Each run below is a few steps of one of 7 hidden systems, one row a step.
zuke, path 1, 8 rows:
[[-15 -24  28   3   1  -6  10  -6   7 -10  12  27  -2  -1  11  24  -6  12
   13  11   1  -2  25 -34  -9   6]
 [ 14  -8  -8  -5 -17  12 -23  -1  16 -29  11  21 -11   3 -12  10 -17 -16
   17   5  14 -27 -11   2  29 -26]
 [ -6  21  -7 -18  -1 -40  11 -29   8 -29   3  14   4   1  10  -7   4   7
  -13 -18 -13  17  -3  -9  14 -33]
 [ -2  -1 -13   7  -3  18 -13  32 -13   9  10   9  -4  21  10   1  14  -3
  -30  -4 -48  -9   3 -26  30 -14]
 [  1   7  -2 -25   6   6 -16  17 -13  -9  -8  12   5 -10  14  25  26  24
  -44   2  27 -12   0  37 -12 -18]
 [  4  20   3  12  28  33  13 -24  28  33   3  10  28  31  23   9  -9 -17
  -18  -2   0   0  26  -3 -27 -16]
 [  4  22  43   5  17  38 -17  16  23 -31  -4  16   1  20   0  -1   3  39
   20  11  -9  -2   5  19   9  35]
 [-23 -40  24  -8   1  17 -29 -31  16 -27 -10 -23 -14  15  22 -16 -12   5
   13  20  37  11  37  -4 -15 -30]]
goti, path 2, 8 rows:
[[  4   7  14  -8   0   7 -10   5   3 -28  -2  -5  -2   2  -1 -15   2  16
   14   1  -1  11  -7  13   9   9]
 [-19 -12  -2   6  -4 -13 -11 -15   3  -5 -14 -14 -17   8   0  -9   1   4
   -4   7   5  -5  13  -5   2  -9]
 [ -1   5  -9   9  -7 -17   2   8  -2   0  -3  16  -9  -7 -16  19   6   4
   -4   2  -2 -26  -7   0  10   9]
 [  4 -12   2 -14  -4  -5  11  -5  -2  -4  17  20   9 -11  11  19  -5  -9
   -3  -3  12   4   3 -13  -8 -19]
 [ 17  11 -17   1  -4  16  -2   8   2   5  11  -1   7   9  -2 -11  -7 -21
   -1 -10 -20   3 -13  -3  18 -12]
 [ -6  16   6  -8  10 -14  13  -2  -8  -2  -2  -7   9   0  13 -13  12  16
  -13 -10 -19  26   1  -1  -6   5]
 [ -7 -10   2  10   7  27 -13  15  -6  23  -9 -14  -2  12   7   1   8   2
  -16  11   0  -9  15   3 -10   7]
 [  8  17  -1  -2   7  -4   6  -8   6   2 -12  -4   6 -11  -9   5   1   6
    4   0  30  -5 -10  35 -19  14]]
lup, path 3, 8 rows:
[[ -8 -10   6 -20  -3 -11 -16 -20   3 -29 -13 -12  -8 -10   4  -3   2  12
   -1   7  44   3   4  27 -12 -20]
 [ -3  14 -18  34   0  -5   1 -21  25  21 -12  -1 -10  21 -23  -4 -15 -22
   13   3  -9 -31   2  -8  11   5]
 [  2   2  15 -15 -12 -34  12  13  -8 -40  15  36  -6 -23  -8  19   7  24
   13  -4 -11   2 -16 -13  20  12]
 [  0 -16 -24 -13  -8  10 -19 -11   1  -4   8   3  -1  14  20   2  -3 -26
  -30  -3   3  -6  11 -13  12 -64]
 [ 18  50 -25   9   9 -18  33   5  -6  33  -1  -1  20  -2 -11  -9   9  -9
  -17 -24 -35  11 -28  11   0  21]
 [-14 -27  45 -10  13  16  13  17 -10  -2  22  22  15   1  37  18   7  25
   -5   8 -16  27  33 -38 -22  11]
 [ 23   6 -14 -15   6  59 -38  23  -4   8 -12 -26   8   8   6  -8   6  -6
  -24   6  34 -10 -11  61  -8 -17]
 [-18  24  17  25  23 -32  36 -53  25  20 -26 -23   7   4 -11 -18  -9  11
   27   0  16  16  15   9 -43  42]]
noke, path 4:
[[ 23  -3 -13  -3  -3  28  -5  11   0  13   7   0   9  -7  -8  11 -11 -23
    5   2  26 -13 -13  22  -7  -3]
 [  5  12   8  -3   7 -15  24 -28  12  -5   5  -4  12  -5   1 -15 -14  -5
   25 -10   3  28  -4  -4 -13   7]
 [-11  -1  13  15  -1   8 -16  15  -1 -10 -10 -14 -17  15  -7 -20   5  19
   12   8 -26  -1   4  -6  19  25]
 [-12 -11 -12 -12 -10 -27 -11  -3 -14  -8 -15  -9 -15 -16  -5   8  14  10
  -20   5  29 -12  -2  18  -5 -13]
 [ -2   0 -14  21   2 -10  21 -12  10  32   7  18   4   6  -5  20 -10 -24
   -4  -1  -9 -21  10 -26  -5  -2]
 [ 23   1  11 -15  -7  11   7  34 -15 -15  24  19  10 -19  -3   9   1   6
   16  -4  -9  11 -22   2   9  21]
 [ -1 -21 -15  -9 -12   1 -12 -15  -7  -4  -1 -38  -6   1   6 -33 -12 -23
    9  -3   8  23  -2  -3   2 -26]
 [ -5  44 -14  17  14 -20  16  -5   3  22 -18  -7   5  12  -8 -11  16  10
  -22 -12 -29  -2  -6  11   1  18]]
ber, path 5:
[[-14   6  20  -6  10  16 -27  -3  14 -28 -14  -2  -7  23  15  -8  10  29
  -12   9   1  -1  18  13   6 -10]
 [-14   4  -3   8   7  -4  -9 -23  23   1 -14  16  -6  14   1  25   1   3
  -18  10  26 -37  20   9  -9 -21]
 [  5  13  14   1   2 -12  13  -5  20 -20  14  53   5  -1  -5  36  -3  10
    8   0  -2 -23   1 -12   9   2]
 [  8  -8   3 -22 -11  -4  -3 -15  11 -38  25  27   3   0  14   4 -15 -11
   11  -7  -2  11  -2 -21  20 -41]
 [ 10  35 -30  -3  -3  -9  -5 -12  13 -11   0   5   2  19  -1 -16   1 -16
  -21 -19 -28  -4 -16   3  33 -39]
 [ -4  25   0  -9  17  -1  12   9  -6   8   7  19  19  13  30  10  23  15
  -48 -14 -34  13  11 -10  -2 -16]
 [ 20   2   5 -15  14  62 -18  18   8   6  14  17  22  17  26  17  -1  -8
  -25   4  10  -6   9  17  -8 -27]
 [ 18  44  11  -3  28  21   8 -36  41  -4  -7  11  27  17   8   0 -12   3
    4  -7  25   5   1  38 -23  -7]]
Pag, path 6:
[[ 22  13   0  -1  10  12  29 -19  17  16  19  12  28  -1   5   5 -21 -26
   18 -10   7  15  -4  -3 -19  -2]
 [ 14   4  18  -3   4  39 -15  26  -3 -12   4 -17   3   8   1 -26  -2  10
   22   2 -15  21 -10  13  10  24]
 [-23 -10   4  -5   5  -6 -17 -25   3  -8 -26 -36 -11   9  13 -23   5  13
  -12   8  24  13  19  15 -16 -15]
 [-16  20  -3  33  10  -9   0  -8  20  16 -19  15 -12  22 -17  16   6  10
   -9   8 -12 -42  14  -4   6  17]
 [  0 -17  25 -18 -11 -18   5   3   1 -39  15  39  -4 -25  -2  32  -2  19
   20   8  21  -7  -2  -7   1   6]
 [ 20  -5 -32  -6 -19   9 -16 -10  11 -11  13   0  -5   6  -8 -10 -22 -41
   10  -7   4 -11 -18  -3  29 -44]
 [  2  39  -9  -7   2 -37  22   2 -11 -10   0  -2   8  -3   1 -24  15  15
  -12 -25 -48  31 -22  -5  19   7]
 [-12 -30  15  -9   8  29  -5  19 -15  13  17   8  11  13  41  12  10   3
  -32   6 -18  15  33 -32 -11 -22]]
ber, path 7 (8 x 26):
[[  3 -13  13 -10  -1  13   0   3  -4 -11  13  -5   6   1  15 -12  -6  -1
   12  -1  -7  27   4 -12  -1  -3]
 [  1   9 -13   5  -1   9 -18  -5   5   0 -15 -23  -8  12  -6 -19   1  -5
   -4   1   4  -6  -6  20   8  -8]
 [-15   9   6   9  11 -18  14  -5  -1  13 -11   2   1   0   2   9  13  17
  -14   2  -3  -4  12  -2 -16  17]
 [  3 -25  14  -1  -5  24 -11  17  -2  -5  13  15  -3  -3   3  19  -5   0
    9  13  10 -11   8  -8   0   3]
 [ 11   9  -9  -9  -7 -15   1 -20   8 -17  -3  -4  -1 -12 -12  -5 -10  -9
   16  -5  27   1 -16  20   0 -10]
 [-11   6  -4  19   1 -22  19 -11   3  12   1   2  -3  10  -3  -7  -2  -5
    3  -6 -33   4   6 -32   8   8]
 [  1 -14   6 -17  -9  11 -20  32 -20 -23   7   2  -7  -5   8   0  14  17
  -12   3 -11   5  -5   1  18  -4]
 [  6   2 -29  -6  -2  -5   2 -15  -3  22  -7 -15   6  -7   0   3  -2 -24
  -20  -5  29  -6  -5  20 -17 -26]]
goti, path 8 (8 x 26):
[[ -2 -17 -11   4  -8  13 -20  14  -9   8  -8 -11 -13  -2  -7   6   5  -3
   -9  11  18 -23   1  14   1  -2]
 [  5  11  -8   1  -1 -29  22 -21   5   3  -1   5   4 -17 -13   7  -7  -8
   12  -6  17  -1 -10   6 -12   4]
 [  2 -18  15   5  -4  15   3  11   1  -4  19  15   1   5   4   5 -11  -6
   19   5 -18   5   8 -31   8   8]
 [ 10   0 -11 -23 -12  -1 -16  13 -16 -23   1 -12  -4 -11   2 -13   7   3
   -9  -6   5  12 -19  19  15 -18]
 [-16   3 -18  17   2 -25  16 -19  -3  28 -11 -19  -4   7  -1 -12   0 -12
  -12  -6 -15   3  10 -18  -8  -2]
 [  6   0  12   2   3  10   8  37 -16  10   9  18   6 -11  -2  22  12  16
   -5   5 -12  -7  -5   0  -3  33]
 [ 10 -19  -1 -21   0  17  -5 -10  -5   2   5 -18  10 -11  15  -5 -10 -16
    0   2  39  17   2  18 -25 -23]
 [  6  22 -10  26   1  -2   9 -11  14  14  -9 -17  -4  13 -24 -26 -14 -14
   26  -5 -20  -2 -13   1  11  25]]
vedad, path 9:
[[-11  -8  -4 -15  -2 -10  -7  10 -15  -5   0   8  -2  -5  16  14  19  14
  -37   0   0  -2   8  -2   0 -20]
 [ 17   9 -18  -1   6  24   4   7   2  26  10  11  18   5   7  17  -2 -23
  -20  -5   5 -12  -2   7  -8 -18]
 [ 13  21  20  -8  18  12  19  -4   9  -1   7  11  24  -2  10   2  -3  11
    9  -6   3  21  -2  13 -20  18]
 [ -3 -12  21   0   5  35 -21  -7  15 -14  -4 -17  -3  18  10 -20 -11   4
   20  12  10  11  14   6  -3   0]
 [-13  13   0  10   2 -10 -19  -9  13 -11 -27  -8 -18   9 -16  -2   8  21
   -3  10  15 -27   1  26   5  10]
 [-18 -20   7  13  -4 -16   5 -12  10   2   2  26 -12   0  -2  31  -4   3
    2  13  10 -29  21 -25  -5  -2]
 [ 20   7  -9  -9 -16  -3  -3  10   7 -27  20  35  -1  -7 -13  17  -9 -11
   13  -6  -6 -18 -22  -6  32 -14]
 [ -2  22  -9 -10   3 -30  17 -31  12 -16   7   9  10   7  12 -14  -3  -6
   -7 -20 -20  23  -2 -16  10 -31]]
zuke, path 10 (8 x 26):
[[-15   8  -3   6  -1 -34   5   2  -2  -2 -12  23 -11  -8  -9  30  18  22
  -21   4   3 -30   4   1   1   8]
 [  9 -18   7  -9   0  18  11   7   1   6  29  32  16  -3  18  28 -10 -17
   -2   0   1   1  10 -25  -7 -19]
 [ 25  32  -8 -12   1  18 -15   2  18 -25   2  11   8   7  -6  -4  -3  -3
    1  -9   5  -7 -23  33  21 -18]
 [-16   9  11  -8  14  -6   4 -17   1  -5  -4 -15   8  17  28 -25   8  15
  -18  -8 -22  35  17 -11  -8 -13]
 [-11  -5   1  21   2  28 -28  25  -1  12 -16  -6 -17  22  -6   4  12  12
  -16  16 -11 -34  14   3  12  13]
 [-13 -10  20 -12   7 -14   6 -20   9 -12  -5  18   3 -13  11  29   4  21
   -6  11  44  -7  20  11 -32  -5]
 [ 10   4   2  20   3  24   3 -17  34   3  14  23   5  26  -4   6 -27 -27
   26   1 -13 -16   9 -24  13  -9]
 [ -1   8  20 -23  -8 -16 -16   4   3 -63   1  14 -11  -6  -1  -8   8  35
   13  -2  -6  11 -13   8  28  -2]]
lup, path 11:
[[-17 -15  -6  24   0  -4   1 -23  12  23 -11 -14 -12  13  -6  -3 -12 -15
    8  10   6 -15  19 -16 -10   1]
 [ 14   2   1  -3 -14 -10   2  24 -11 -18   9  15  -8 -20 -23   9   1   7
   20  -1  -3 -10 -26   6  19  24]
 [-11 -26  -7 -14 -11 -17  -5 -23  -2 -14   6  -6  -7  -1  15  -7  -8 -13
   -3  -1  11  11  12 -19   1 -41]
 [ 14  24 -31  16  -5   2   4  18  -7  25   0  -9   0   7 -18 -13   2 -21
   -8 -12 -36  -8 -24   0  23   8]
 [-15 -18  20 -16   0 -27  24   6 -25  -5  12   6   6 -22  21   7  13  23
   -8  -4 -10  34  10 -25 -18  10]
 [ 12 -20 -16   1  -1  56 -26  27 -10  28   4 -18   3  13  11   0  -2 -25
  -19   8   8 -11   5  10  -3 -17]
 [  4  21   3  -1  10 -26  29 -15  -8  13 -13 -29  11 -21  -9 -20   2  10
   16  -9  15  31 -16  26 -32  37]
 [-17 -44  33  19  -2  36 -19   9   8  -4   6  -1 -16  19   5   1 -14   4
   30  26  -5  -9  33 -34   2  17]]
noke, path 12:
[[-10  -3 -10   5  -5 -20  11  12 -11   9  11  26  -3   1   6  22  12   0
  -26  -5 -32 -13   7 -35  13 -10]
 [ 21 -12 -14 -20  -8  25  -5  35 -23   8  25  11  13 -12  12  14   5 -17
  -20  -6  -4   5 -14   0   6 -19]
 [ 18  13 -14 -12   9  18  13 -15   2  18   8 -20  25   5  18 -23 -11 -27
   -7 -16   0  35  -6   8 -15 -23]
 [ -3  27  23   9  27  24   5   2   7  10 -11 -17  15  22  13 -24   9  22
   -3  -2 -23  27  10  12 -14  29]
 [-18 -18  26  -4  10  20 -25   1   1  -9 -23 -22 -11   3   8  -1   9  31
   -2  23  39  -5  22  30 -25  14]
 [ -8   7  -4  21   5  -9  -2 -39  36   5 -21   9 -10   9 -20  20 -14  -7
   13  14  43 -43  12  17 -16  -1]
 [  0   4  26   6  -7 -25  17  -6  21 -35  15  52  -6  -9 -18  30 -10  16
   37   5  -5 -20  -2 -23  16  23]
 [  2 -34 -10 -15 -36  -8 -29  15  -8 -47  17   9 -28  -9 -10  -4  -9 -10
   21   4  -8 -11 -15 -24  51 -29]]
Pag, path 13, 8 rows:
[[ -3 -11   4  -5   2  -2  10  14 -11  11  11  21   7  -9  11  28   9   5
  -19   2  -1  -6   9 -12 -11   0]
 [ 22   0 -12  -9  -1  18   3   9  -3  12  11   4  13 -10  -1  11  -7 -21
    1  -3  21  -4 -12  17  -9  -7]
 [ 10  15   2   2   7   4  15  -9   4   6   0 -17  12   1  -1 -23  -9  -5
   19  -8  -5  25  -9   7 -10  15]
 [-14 -14  18   8   4  18 -14   8  -2  -2  -8 -19  -9  13   8 -17   3  16
    6  12 -10   9  16  -6  -2  16]
 [-15  -7  -5   4  -2 -13 -15  -7   0  -1 -21 -11 -16  -1  -7   6   9  12
  -13  11  26 -22   8  17  -6  -2]
 [ -4   7  -3  16  -2 -24  17 -19  16   4   0  22  -4  -1 -15  19  -9  -6
   12   1   3 -21   2 -12   0   6]
 [ 11 -14   7  -9 -16   0  -2  18  -7 -26  20  18  -5 -13  -6   7  -6  -1
   21   0  -9   1 -14 -15  23   2]
 [  5  -6 -26 -16 -14 -10  -7  -5 -13  -5   4 -18  -3  -4   5 -19  -2 -19
  -11 -11  -2  16 -13   0  13 -34]]
vedad, path 14 (8 x 26):
[[  3   3   2  -7  -2  -6   1 -12  14 -18   8  27   2  -1   2  18  -4  -1
    1   0  11 -11   1  -3   5 -18]
 [  7  18  -3   3   3   3   3 -10  19 -10   7  18   6  16   2   0  -7  -7
    2  -7 -18  -3   0 -10  16 -14]
 [ -4  14  10  -8   7   0  -2   1   5 -19   3  12   4  12  14  -2   9  18
  -13  -5 -21   9   5  -6  11  -9]
 [ -1   3  -2  -7   7  22 -16   3   6  -2   0   4   4  17  17   3   6   2
  -24   1  -2  -5  11   4   3 -24]
 [  6  22   3  -1  16  16   1  -1  13   6  -3  16  13  10   8  16   7   9
  -19   0   8 -10   5  19 -11  -3]
 [  3   0  24  -2  13  27  -2  -8  22  -8   6  18  12  12  14  12  -8   7
    9   8  13  -2  17   2 -13   0]
 [  5  13  13   0   6  18 -18  -9  27 -28  -6  10  -3  16  -5  -1  -8   9
   15   7  12 -14   1  19  10  -4]
 [-18   9  10  10   6 -14  -6 -28  27 -19 -12  16 -10  19   0   6  -2  14
    1   6   2 -19  18  -6   5  -8]]

Which system made each of these runs?
path 15:
[[  8  24 -13  -7   4  -3   1  28 -16   8  -4  13   7  -7  -2  18  25  16
  -37  -7  -8 -14 -15  23   4   6]
 [  7  -5  12 -12  12   9  25 -21  11  13  17  15  26  -5  22  15 -14 -13
    3  -3  22  18  15  -7 -35 -13]]
 -> Pag
path 16 (2 x 26):
[[ 10  18 -20   4   0   5 -16  -6  10   3 -22 -13  -6  -1 -20   2   1  -4
   -5   3  36 -28 -15  48  -3  -2]
 [-13   4  15  18   3 -35  27 -37  24  -4   0  20  -3  -1 -11  10 -16   2
   31   2   1  -5  12 -25  -8  16]]
 -> lup
path 17 (2 x 26):
[[  7  14   4  -4  11   7   4 -17  12   1 -10 -11  11  -2   0  -5  -5   3
    6   0  30   6  -2  32 -23   4]
 [-12   0  18  24  10   4   7 -15  20   8  -5   3  -3  18  -3  -2 -11   3
   21   9 -10  -5  20 -18  -7  22]]
 -> ber
path 18 (2 x 26):
[[ 12   9 -22   3  -8   0  -1   3  -2   3   7  -2   0   4  -8  -9  -6 -21
    0 -10 -17  -1 -15  -4  20 -12]
 [ -1   7   0 -12   3 -15  15   6 -17   0   6  -4   9  -8  12  -8  11   9
  -14 -12 -19  26  -4  -7  -2   1]]
 -> noke
path 19:
[[  2  25  -7 -14  -5 -36   5 -13  -2 -29  -8 -12  -3 -10  -7 -26   5  12
    6 -16  -9  24 -22  15  14  -2]
 [-13 -19 -15  10  -6  -3   2  15 -26  29   2 -23  -7   6   8 -15   8 -11
  -20  -2 -33  10   9 -30   5  -2]]
 -> zuke
path 20, 2 rows:
[[  5  20   0 -10  -2 -21  -4 -14  10 -29 -13   3  -5 -12 -15   2   3  15
    8  -1  29  -9 -16  35   0   1]
 [-18 -12   2  25   0  -7   8 -26  20  14   0   6  -8  19   0   2 -16 -15
   12   7 -11 -12  25 -37  -1  -5]]
 -> vedad
path 21:
[[ 15  -9  -5  -3  -7  24  -6  14  -3   0  15  -2   4   4   2  -6 -10 -17
   10  -1  -9   6  -6  -7  11  -7]
 [  0  13  -7  -8   0 -18   6  -5  -8  -7  -6 -18   2  -5   2 -22   6   6
   -4 -11  -9  23 -11   8   2   0]]
 -> goti
path 22 (2 x 26):
[[-11   3 -11  -2   8 -23  16 -21  -9  23 -15 -25   6  -8   7  -9   6  -2
  -18  -5  18  16   6  11 -31  -2]
 [  4  -2  10  26   7  23   8  18   3  28   2   3   1   6 -12   8  -6  -3
   17  11  -9 -15   4  -6  -8  40]]
 -> goti
path 23 (2 x 26):
[[  3   8  -8  -3   2   8  -9 -12   5  -3 -10 -26   0   8   1 -26  -4  -7
    2  -4   6  14  -5  17   0  -9]
 [-15   5   8  20   3 -13   6  -1   1   6 -12  -7 -10   7  -9  -7   5  14
    6   4 -18  -3   7 -10   2  28]]
 -> lup
path 24 (2 x 26):
[[ -2 -17   0   3  -3  12  -8   7  -1   7   2   6  -4  -1   1  17  -1  -4
   -4  11  17 -18   8   0  -6  -4]
 [ 13   9  -8  -4  -3  -7   9 -10   4  -2   1  -2   5 -10  -9  -1  -8 -11
   12  -5  17   2 -14  14  -5   0]]
 -> lup
path 25 (2 x 26):
[[  0   7   4  16  -2  -5   4   9   2   2  -4   7  -8  -1 -18   5  -1   8
   15   5  -8 -16  -6   0   7  29]
 [ -6 -21   7 -15 -11 -12  -7  -6  -2 -27   6  11  -9 -11   6  11  -1   5
    4   6  20  -2   4  -6   3 -18]]
 -> lup
path 26 (2 x 26):
[[  8  19  -9  -7   4 -13  26  13 -18  13  13   5  17  -6   9  -6  10   0
  -17 -19 -38  26 -12 -14   3   4]
 [  1 -21   3  -7   2  35 -11  29 -25  20   5 -29   6   2  20 -15   9  -1
  -15   3  -9  24   7   0 -11   3]]
 -> noke
path 27:
[[ -6 -22   7  -2 -11 -25  15   1 -12  -3   8   9  -6 -24  -6  15  -2   3
   14   4  10   1   0 -16  -8  14]
 [ 14 -20 -16  -6 -16  18 -14   8  -5  -2  13  -5  -4  -2  -2  -4 -13 -27
    8   1   5  -4  -9  -5  14 -22]]
 -> lup
path 28, 2 rows:
[[  7  -1 -15 -18   0  -1  -4 -12  -6   3  -8 -19   6 -13   4  -3   0  -9
  -12  -2  39   7  -7  33 -21 -21]
 [  1  26   2  29  16   5  19 -14  21  25  -5  -1   9  21  -8  -9 -10  -8
   14  -3 -23  -1   5  -9  -5  24]]
 -> Pag
path 29:
[[ -4 -33  -6   9 -11   1   4  21 -21  25   8  -1  -7 -14  -5  17   0 -11
    0  10   4 -14   5 -18  -8  14]
 [ 18 -19 -10 -16 -14   1   4   8 -18   1  12 -15   4 -26  -5  -5 -10 -21
   16  -3  23  14 -20   9  -8  -2]]
 -> lup
path 30:
[[  5 -26   8  -4  -2  12  17  29 -23  23  25  19  12 -17  12  29   3  -6
   -6   3  -6   4   7 -24 -16  12]
 [ 32   5 -11 -25  -7  17  -3   5  -6 -12  12 -12  14 -18  -1 -14 -12 -18
   13 -10  24  21 -30  32  -1 -14]]
 -> vedad
